In the data rows, 500 means zero.
Some points:
308 499 536 282 378 654 316 466 452 387 413 397 298 807 632 388 399 572 411 764 623 403 402 713 849 760 526 506 518 551 583 628 664 325 557 506 491 687 615 608 367 362 842 579 481 462 676 386 663 519 445 416 503 561 586
629 638 373 471 121 513 540 999 624 421 353 446 546 414 268   0 321 495 633 393 423 558 584 471 551 597 132 392 435 610 484 412 570 542 413 504 416 505 690 377 486 470 425 382 518 520 447 425 574 525 507 423 497 397 658
506 509 453 344 500 413 506 102 505 483 528 438 724 531 216 369 640 519 630 564 210 489 714 504 597 666 639 392 607 475 271 543 638 548 677 525 999 349 586 389 433 502 530 692 777 672 553 515 394 387 507 453 731 534 543
471 354 635 464 523 579 866 783 472 493 416 541 490 482 587 334 385 476 400 606 789 620 537 565 772 131 745 534 384 690 309 476 492 536 770 461 603 449 272 469 849 444 462 646 673 253 527 605 384 553 385 433 569 426 482
465 495 504 494 563 568 435 391 568 500 309 587 704 209 603 525 296 418 457 565 501 411 731 777 544 403 417 556 511 103 363 425 496 270 550 754 323 481 575 502 547 786 828 563 526 404   0 522 600 533 391 573 679 408 459
362 310 406 470 630 879 569 608 519 395 436 757 663 569 544 500 587 458 457 270 331 405 297 508 341 470 556 398 411 357 471 620 605 714 368 309 664 444 726 680 665 409 549 718 224 497 579 462 368 433 741 764 446 234 467
213 351 503 539 301 315 398 705 368 681 524 397 591 385 409 669 563 408 693 671 806 526 526 549 433 511 538 275 533 487 471 307 290 401 308 505 534 193 761 669 481 591 507 677 492 791 650 473 355 462 464 402 517 392 532
621 582 264 581 666 539 542 769 358 480 376 410 520 585 533 605 398 521 175 309 566 346 350 510 551 649 638 556 444 456 524 484 304 634 381 632 495 508 342 660 278 412 436 459 941 661 462 435 585 291 815 531 757 701 451
582 999 871 626 578 379 601 436 459 597 578 605 507 386 799 379 683 464 524 239 539 512 369 517 475 486 672 268 424 441 755 433 538 591 716 639 578 457 558 547 377 509 528 719 244 665 328 480 501 519 524 450 367 590 732
309 549 371 504 342 258 418 602 389 358 419 348 325 524 808 505 484 369 404 590   0 702 409 640 570 443 525 476 582 609 601 424 536 515 562 429 430 443 419 510 459 718 341 429 406 495 499 706 292 422 377 650 476 539 307
759 413 728 423 575 402 577 610 560 444 751 554 507 607 607 572 580 383 448 236 454 281 350 309 554 596 301 486 990 516 479 511 451 500 471 656 404 484 371 528 676 450 852 263 611 517 687 417 219 507 364 689 644 522 593
503 447 449 553 646 381 445 437 309 464 176 739 465 417 487 598 723 513 644 527 580 513 402 407 734 338 630 430 455 401 691 506 530 428 365 355 691 255 426  91 378 453 546   0 283 564 393 361 634 588 502 535 607 501 605
475 536 410 476 632 217 760 595 556 205 596 573 392 586 312 477 688 726 403 764 617 465 492 387 402 540 487 610 542 396 519 581 497 536 587 566 459 999 586 336 621 841 490 444 393 675 517 616 367 426 854 476 559 528 553
528 391 644 574 687 458 440 481 824 559 585 691 517 839 455 576 258 423 483 422 446 702 581 318 643 610 518 529 479 475 434 373 366 477 624 285 534 496 555 499 340 537 632 276 665 632 305 519 495 356 601 371   0 276 329
174 425 542 679 372 681 353 378 383 518 672 333 633 245 580 334 999 362 390 592 624 589 549 411 479 601 296 564 474 620 336 495 337 641 535 394 558 579 325 541 509 598 592 489 632 370 430 463 754 413 479 641 378 482 614
498 521 684 600 317 549 566 422 526 562 592 458   0 315 395 450 509 336 699 390 495 651 595 604 384 493 621 536 554 419 303 608 636 343  70 282 633 426 275 576 448 496 573 672 645 597 447 644 576 568 612 492 599 456 424
244 529 534 846 392 458 606 404 546 680 440 849 483 578 525 484 514 772 556 275 286 346 479 589 455 427 439 620 414 281 572 468 427 600 494 614 469 639 641 450 506 489 485 377 716 303 902 740 634 693 374 447 479 606 509
540 520 525 534 570 581 777 434 379 290 339 260 513 509 302 693 540 479 486 305 576 562 930 457 675 653 247 456 235 488 592 438 797 357 610 510 450 559 440 893 470 476 320 374 342 560 654 486 486 480 241 569 492 547 358
565 398 341 535 337 516 700 231 615 644 317 373 582 488 532 580 470 280 566 567 466 218 318 438 613 664 560 448 357 716 562 463 553 448 226 764 372 578 191 326 605 598 482 583 464 391 596 575 395 242 477 355 369 342 623
371 475 703 580 719 410 329 501 342 658 524 592 555 448   0 480 507 320 617 426 417 462 366 717 415 416 555 417 564 490 721 438 466 624 705 379 236 607 366 353 614 333 549 643 420 442 439 330 480 513 522 497 522 679 311
570 487 497 332 569 698 431 551 415 512 401 603 476 570 496 539 372 560 335 563 630 157 577 353 159 574 403 585 650 589 372 357 517 426 594 545 563 236 360 283 339 683 483 611 428 605 490 627 442 880 546 676  89 697 428
587 524 393 359 458 409 491 360 443 734 314 640 448 368 454 311 532 662 371 717 492 509 474 163 215 416 735 637 729 388 747 528 422 691 412 601 492 659 586 999 589 250 561 370 458 526 390 486 532 553 309 483 412 467 338
483 521 588 502 465 678 544 404 441 498 595 300 601 612 484 440 343 781 495 497 548 538 381 565 374 456 476 440 939 561 446 398 574 197 579 462 357 291 469 595 694 569 218 368 370 450 523 576 888 128 616 308 621 407 505
488 706 288 445 435 470 432 419 503 452 573 459 562 269 606 643  82 562 590 367 559 467 556 406 468 409 739 488 425 558 246 661 387 585 604 243 539 680 484 309 498 623 599 536 302 516 767 223 594 308 225 451 464 590 398
693 492 551 449 364 628 324 468 312 300 699 438 408 463 531 582 519 946 491 641 507 442 279 582 530 616 395 457 237 556 481 597 444 613 461 534 346 479 509 319 542 408 393 574 599 583 219 565 361 473 198 514 528 206 300
704 434 480 669 441 708 204 365 850 218 457 308 392 594 494 461 627 350 518 643 545 567 538 442 553  62 443 540 425 392 540 518 524 524 687 653 336 421 519 497 281 407 355 626 554 595 770 445 419 433 453 443 477 421 492
557 824 440 423 811 585 551 821 406 771 779 382 622 449 633 718 589 380 614 799 406 517 637 567 562 387 480 618 587 446 423 668 739 373 376 594 452 563 624 410 324 304 337 489 588 232 579 573 474 369 414 561 356 400 555
360 433 614 385 607 334 500 491 901 461 432 808 613 393 703 563 522 382 742 630 481 336 321 415 441 601 387 484 417 738 376 599 469 459 546 399 438 675 522 720 454 330  88 420 491 546 335 479 590 741 561 442 802 760 409
770 638 513 552 434 381 336 386 571 474 379 385 656 608 571 828 475 524 427 428 595 754 563 548 585 432 209 815 579 663 700 451 409 543 243 369 781 480 610 397 900 399 527 868 406 414 441 575 565 572 594 349 540 616 533
533 542 336 435 678 548 500 408 654 673 498 455 465 793 524 392 495 691 667 442 738 903 467 420 333 763 549 484 428 427 592 413 402 654 494 410 329 368 404 422 361 615 522 486 482 129 470 424 295 610 558 757 662 626 655
722   0 575 484 448 345 435 519 293 422 737 461 516 429 661 309 373 404 407 519 425 459 814 637 286 491 577 635 322 553 680 564 276 231 521 438 603 511 610 484 309 427 431 452 378 311 560 517 453 407 580 382 474 616 658
413 385 248 388 440 470 507 423 456 669 792 413 467 528 431 788 512 469 268 277 429 589 413 510 456 339 566 370 351 546 357 614 642 672 492 682 412 489 585 516 601 510 517 275 489 620 415 348 629 999 764 466 439 473 593
These points spread out most along one direction. How far along it is each point below, from 0 to 99? 50 is the average, and the first point above lies past it. One standard deviation of the points above along it is 16.
309 549 371 504 342 258 418 602 389 358 419 348 325 524 808 505 484 369 404 590   0 702 409 640 570 443 525 476 582 609 601 424 536 515 562 429 430 443 419 510 459 718 341 429 406 495 499 706 292 422 377 650 476 539 307 61
413 385 248 388 440 470 507 423 456 669 792 413 467 528 431 788 512 469 268 277 429 589 413 510 456 339 566 370 351 546 357 614 642 672 492 682 412 489 585 516 601 510 517 275 489 620 415 348 629 999 764 466 439 473 593 27
704 434 480 669 441 708 204 365 850 218 457 308 392 594 494 461 627 350 518 643 545 567 538 442 553  62 443 540 425 392 540 518 524 524 687 653 336 421 519 497 281 407 355 626 554 595 770 445 419 433 453 443 477 421 492 70
498 521 684 600 317 549 566 422 526 562 592 458   0 315 395 450 509 336 699 390 495 651 595 604 384 493 621 536 554 419 303 608 636 343  70 282 633 426 275 576 448 496 573 672 645 597 447 644 576 568 612 492 599 456 424 62
506 509 453 344 500 413 506 102 505 483 528 438 724 531 216 369 640 519 630 564 210 489 714 504 597 666 639 392 607 475 271 543 638 548 677 525 999 349 586 389 433 502 530 692 777 672 553 515 394 387 507 453 731 534 543 60
587 524 393 359 458 409 491 360 443 734 314 640 448 368 454 311 532 662 371 717 492 509 474 163 215 416 735 637 729 388 747 528 422 691 412 601 492 659 586 999 589 250 561 370 458 526 390 486 532 553 309 483 412 467 338 25
629 638 373 471 121 513 540 999 624 421 353 446 546 414 268   0 321 495 633 393 423 558 584 471 551 597 132 392 435 610 484 412 570 542 413 504 416 505 690 377 486 470 425 382 518 520 447 425 574 525 507 423 497 397 658 66
722   0 575 484 448 345 435 519 293 422 737 461 516 429 661 309 373 404 407 519 425 459 814 637 286 491 577 635 322 553 680 564 276 231 521 438 603 511 610 484 309 427 431 452 378 311 560 517 453 407 580 382 474 616 658 63
471 354 635 464 523 579 866 783 472 493 416 541 490 482 587 334 385 476 400 606 789 620 537 565 772 131 745 534 384 690 309 476 492 536 770 461 603 449 272 469 849 444 462 646 673 253 527 605 384 553 385 433 569 426 482 68
